One turn moves each row of this set onto another row. After a few examples, where does it send each row asked below?
nevim: [ -2   6  -7   3 -16   4   5 -23 -16  17  22  23  -8  -1 -17   3   0 -12
  19   6  -8  21   8  29  16  -7  -3  40  -1  38 -19  38  10  10  35  32
   5   2 -14   2  -4 -17 -23  10   1  21  11 -14   3  33]
feve: [  4  12 -15 -26   2 -21   4  15   4 -16  19 -41   3  -2  -4  -1  20   0
 -20  21 -11  30  28  -9   3 -15   4  19 -18  12  -3   4   1 -10  -5  -4
  26  -4  -6  -9   7  -9  16   2  -3   2   1  53 -10   8]
Fegel: [ 16  -9 -25   6   5  -5  -7 -29  -6   4 -14 -10 -12  22 -19 -10 -10   9
  16  24  10   8  -1  53 -17  -2 -47 -17  -1  21  -5 -13   5  11  15   3
  -4   1  15 -20  -8   7  -2  -1 -29  -4   8   4  -8 -14]
Dus: [  0  -5 -11  12   3  -5 -16 -24 -17 -15 -12 -23 -21  14  -3  -8  -9  13
  10  26   0  26  12  45 -22  -9 -43  -2  -7  23 -16   0  -9  22  11  11
   5   8  27   5   3   1   3   3 -32  -1  12  -3 -16 -15]
Papep: [  7   6 -22 -23 -10 -20 -15  -2 -21   9  19 -20   6 -18  -1  -2  23 -25
  -6   5  -9  47  19   7 -16 -10   3   2  -1   5   1   7  19 -12   9   2
  13 -14 -13 -20  20 -12  23  -7   3  21  -1  30 -13   4]
Fomip: [  9  13  19  14   6 -33  30   1  10  -9  31   2  18  22 -22  -1   7  -7
   7  11  -3   9  -1  14  17   1   2 -11  10  33   5  11 -34  17  11  30
 -19  -3  -9   2 -13  -6  -9  -5 -18 -15  17  47  51  14]
Befut: [ -3  -7  23   8   0 -25   3   1 -15 -13  12  13  15   7  -4 -12  20   7
  21 -11 -20  24  26  13  -5   3  11   0   7  22  10  12 -23  26  27  38
 -15 -11   8  27  -5  -7   8 -11 -10  11  13  17  52  16]
Ponos: [ 10   8  30  21  14 -25  12 -15  10  -2  17  21  20  -5 -19  -7  34 -16
  -1   1 -28  35  -9  29   2  11   6  -3  22  36  11  15 -15  17  36  24
  -6   1   2   8 -20   4   0 -21 -18   0  -7  11  48   3]
fuvup: [ 26 -19 -17   6  21 -17   6 -21 -20   3 -13 -21 -11  21 -21  -2  -4  11
  16  19  11  14  21  50 -24  -3 -36  -1  -2  36 -24 -12  15  18  15  -7
 -11   2  20  -4 -14  15 -12  -7 -31 -27   2  -5   6  -1]
zofug: [ 12  11   1 -29  12 -27  21  10 -12   9  27 -24  10   1 -37  23   6  -7
  -2  31   8  38  31   3 -13   6   7  16   8  25 -21  -3  31  -2  15 -16
   6 -19 -24  -8   5  -8  -3 -13  -8  10 -10  32   5  23]
Bezon: [  0  -2 -14  -8 -14  15  20 -15  20  11  21   6 -15  23 -37  -2  -6  16
   0  -4   4 -10  -3   9  20  -7  -8  24 -10  22  -2  20  23  -1   7  31
   7   2   1 -16 -22 -14 -19  -2  -5   3   6  -1  23  48]
Vomul: [  8   8 -21  -6   8  18  24 -31  16  21  25  11   9  -6   0  -7   9  -4
  -2 -17 -26   8  -7  21  11  -8   8  32 -10  25   3  17  24  14  35  26
   7  43   1 -25 -20 -16 -13   2   2  -1   9  10   1   7]
vigoz: [ 20  -9 -15   1  -9   4  16 -22   6   3  48  -8 -12  -7  -5  -4  -5 -20
  -4 -16  -7  16  16  11  37 -25  -6  23 -14  37 -28  34   6   6  16  17
  -7  21   1  -8  -8 -12 -31   0 -14 -17  26  13   6  28]
Gumu: [ 29  -8   7 -23  15  -3  -8  16 -24  12  -5 -21  -4  -6  32   1  13 -25
 -10   9  12  19   2  29   6  -8  -1  22 -21  32 -10  12   1  33  16   1
 -24 -21  -6  -7   5  27  12  12   8  19 -16 -14  30  23]
sumuz: [ 19 -10  14  12   7 -21  19   3 -11 -17  15  -2  20   9  -1  -1   4  -8
   4 -18 -22  35  -2  16   3   6   9 -31   7  26   2  17   0  11  18  20
 -34  -5   2  -2   8  -8   6  -9  -9 -21  15  23  62  15]
mak: [ 22  15   7 -17  27  10  -2  12   4  22  -2 -23   2   6  -8   7   3 -25
 -21   9  22  14 -32  26   7  -1  -7  22  -1  26   0   4   3  34   0  23
  -9 -12   1 -42   5  27  -4  -8   4  21 -29   6  34  18]
big: [  1 -22  -9 -16   6  11  22 -14  -5 -14  10  -5   0  15  -5  -7  -2  14
  -4 -12 -22  12  18  14  10  10   3  30 -21  33 -26  28  34  16  36  11
  10  23  12   2   2 -29 -24   4   7   0   4   4  31  37]
Nido: [  8  -8  13 -28  27   5   1   1   0   0  23 -42  -4  18  -8  21   2 -23
 -31   7  23  33  -9   7   1   7  -6  23   0  21 -34  -3  -8  54   3  17
 -12   1  18 -13   9   9 -15 -22  -3  18  -5  19  40  17]
Rur: [  5   4 -11  17  16  -7   1  -6  -6 -11  -6 -29 -15  10 -22  -5 -16  19
  16  19   6  13  15  34 -19 -24 -37  15  -7  27  -4 -11 -10  21  -3  20
  -1  13  37  -5  -1  17 -15  -6 -34 -15  15  18 -12 -14]
dad: [ 11  14  -6  12  30 -10   8 -13 -13   3 -17 -21  -3   5 -19  -2 -15  13
  24  28   4   5  16  49 -24 -11 -29  17  -3  41  -7 -14   9  27  19   9
   1  14  17  -2 -13  13 -13  -4 -36 -14  -9   4  -6 -17]
tanu: [ 15   8   8  19   2 -15   8   8  17 -14   8  10  11  19  -9 -24  24   1
   2   5 -28   2 -18  22  17   5   6 -12   9  23  28  16 -24   7  12  23
  -5  -2  -5  -1 -19  -5  30  -2  -6  -4   2  18  50   6]
vepev: [ -2  17   2 -27  15 -19  16   9  10  11  16 -18  10  -8 -34   9  27  11
  -6  20  -4  30  32 -10 -14 -10  11  34  -3  14   6 -17  21   2   9   7
  23 -10  -4  -6 -11   4   8 -15  -5  24 -10  37  -8   9]
Zeg: [ 24   2 -16 -19  -8 -24  -4  -3   6  16  28 -18  -4  -8 -37   4  25 -29
 -15  22   4  33   8  12  -1  -2  -6   0  14  15  -9   1  24 -15   2 -20
  15 -19 -25 -23  -6  -1  16 -23  -8   6 -13  18  -2  16]
tas: [  1   2   7 -36  19   5  -1 -10  12  12  20 -17   3  17  14   9  22 -16
  -6  25   9  14  -5  19   4   6  -7  32  -3  14 -14 -21 -25  59  33  12
  -8  10   7  -3  -8   1   4  -2   3  52   6  20  16  -6]
kiti: [ 31 -16 -15 -30   5  -4   6   8   9  16  18 -19  -6  15  23  -1  18 -11
  -9  12  18  -1   2  12  18 -19  -7  15 -23  10  -4 -18 -28  37   7   4
 -32 -12   3 -14 -13  21  14  10  11  19  20  16  16  15]

Papep goes to feve
Gumu goes to kiti
Where do these go?
big goes to Bezon
Fegel goes to Dus
Ponos goes to sumuz

One turn moves each row of this set onto another row. After a few examples, where does it send each row asked below?
zela: [ 71  17  -1   8  -2 -17 -26   9  11 -20  29 -17  10  22  20 -11]
Vene: [ 44  12  17  -8  -8 -19  24  -1  45 -29  16 -29  37  42  43   2]
legop: [ 31  -1 -19   1 -21   4 -29 -36  39   7  31 -25  19   6 -10  -8]
besim: [ 29  -5  17 -15 -44 -10  31 -14  45 -17   4 -33  39  36  22   4]
retu: [ 24   4 -20 -24 -17  12 -17 -41  32  -2  18 -17  -6  14  -1  -6]
Soz: [ 29  -6   8   2 -47 -18  -9  20  30 -10  28   1  40  -1  17  -1]
Dor: [ 26   9  20 -19 -38 -12  28 -13  47 -15   7 -41  32  33  27  -1]
nuta: [ 27   1 -24  -5 -12   7 -18 -35  30   6  21 -20   0  12   1  -8]
posif: [ 19   1  -6 -24 -24  17 -13 -38  30  -2  28 -34  -3   2  14  -2]
dimud: [ 18   2 -14  -9 -12   7  -8 -20  19  13  20 -32   6   5  -6  -7]
Kubug: [ 49  -2   4  -7 -32 -12 -13   9  31   2  18 -16  38 -29   8 -10]
gurab: [ 16  -2   0  -1 -53  -9 -10   8  28 -10  14  -9  46  -9  14  -3]
Viz: [ 28   3   4   1 -30 -18  -4  29  11   6  25 -20  25  -7   8  -7]
loten: [ 70  17  -4  -1   1 -10 -23   8  18 -30  30  -8  18  25  24 -14]
ravu: [ 17  11 -16 -11 -17  10 -26 -43  28 -17  25 -31   3  16   8   3]
Vana: [ 34  17  14 -21  -6  -8  23 -27  50 -25   6 -30  26  48  19   8]
zufi: [ 66  26   7   2  -1 -15 -39  -2  24 -18  35 -23   6   7  10  -6]
Lat: [ 32  10  24 -16  -9 -13  22 -30  45 -34  11 -28  27  47  21  11]
vemo: [ 41   3  21 -10 -16 -19  26  -8  41 -31  16 -37  37  35  46   4]
kagon: [ 29  -3  24 -15 -37  -7  27 -20  47 -21   9 -39  37  38  26  -1]
vus: [ 63  22  -1   1   1  -8 -21  11  11 -41  19 -19  24   8  26  -4]
kar: [ 27  -2   6  -8 -45 -16   1  15  25   6  14  -9  28 -17   8  -7]
Ket: [ 57  17  -9  10  11  -9 -18   9   5 -10  28 -23  14  27   4 -12]
gudo: [ 76  16  -2  -4   1   3 -22   1  15 -32  14 -18  18  24  13 -13]
rigip: [ 26  -3   6 -11 -54 -14  -4  14  26  -3  21  -9  29 -11  22 -13]
posot: [ 31   8  19 -13 -14  -4  18 -31  44 -31  12 -30  21  51  21  15]
kir: [ 51   8  20 -14 -14 -14  25  -3  36 -38  14 -33  33  40  48   6]

gudo goes to Soz
vus goes to gurab
Where do these go?
Ket goes to Viz
nuta goes to zela
Vene goes to Dor
Kubug goes to legop
retu goes to loten

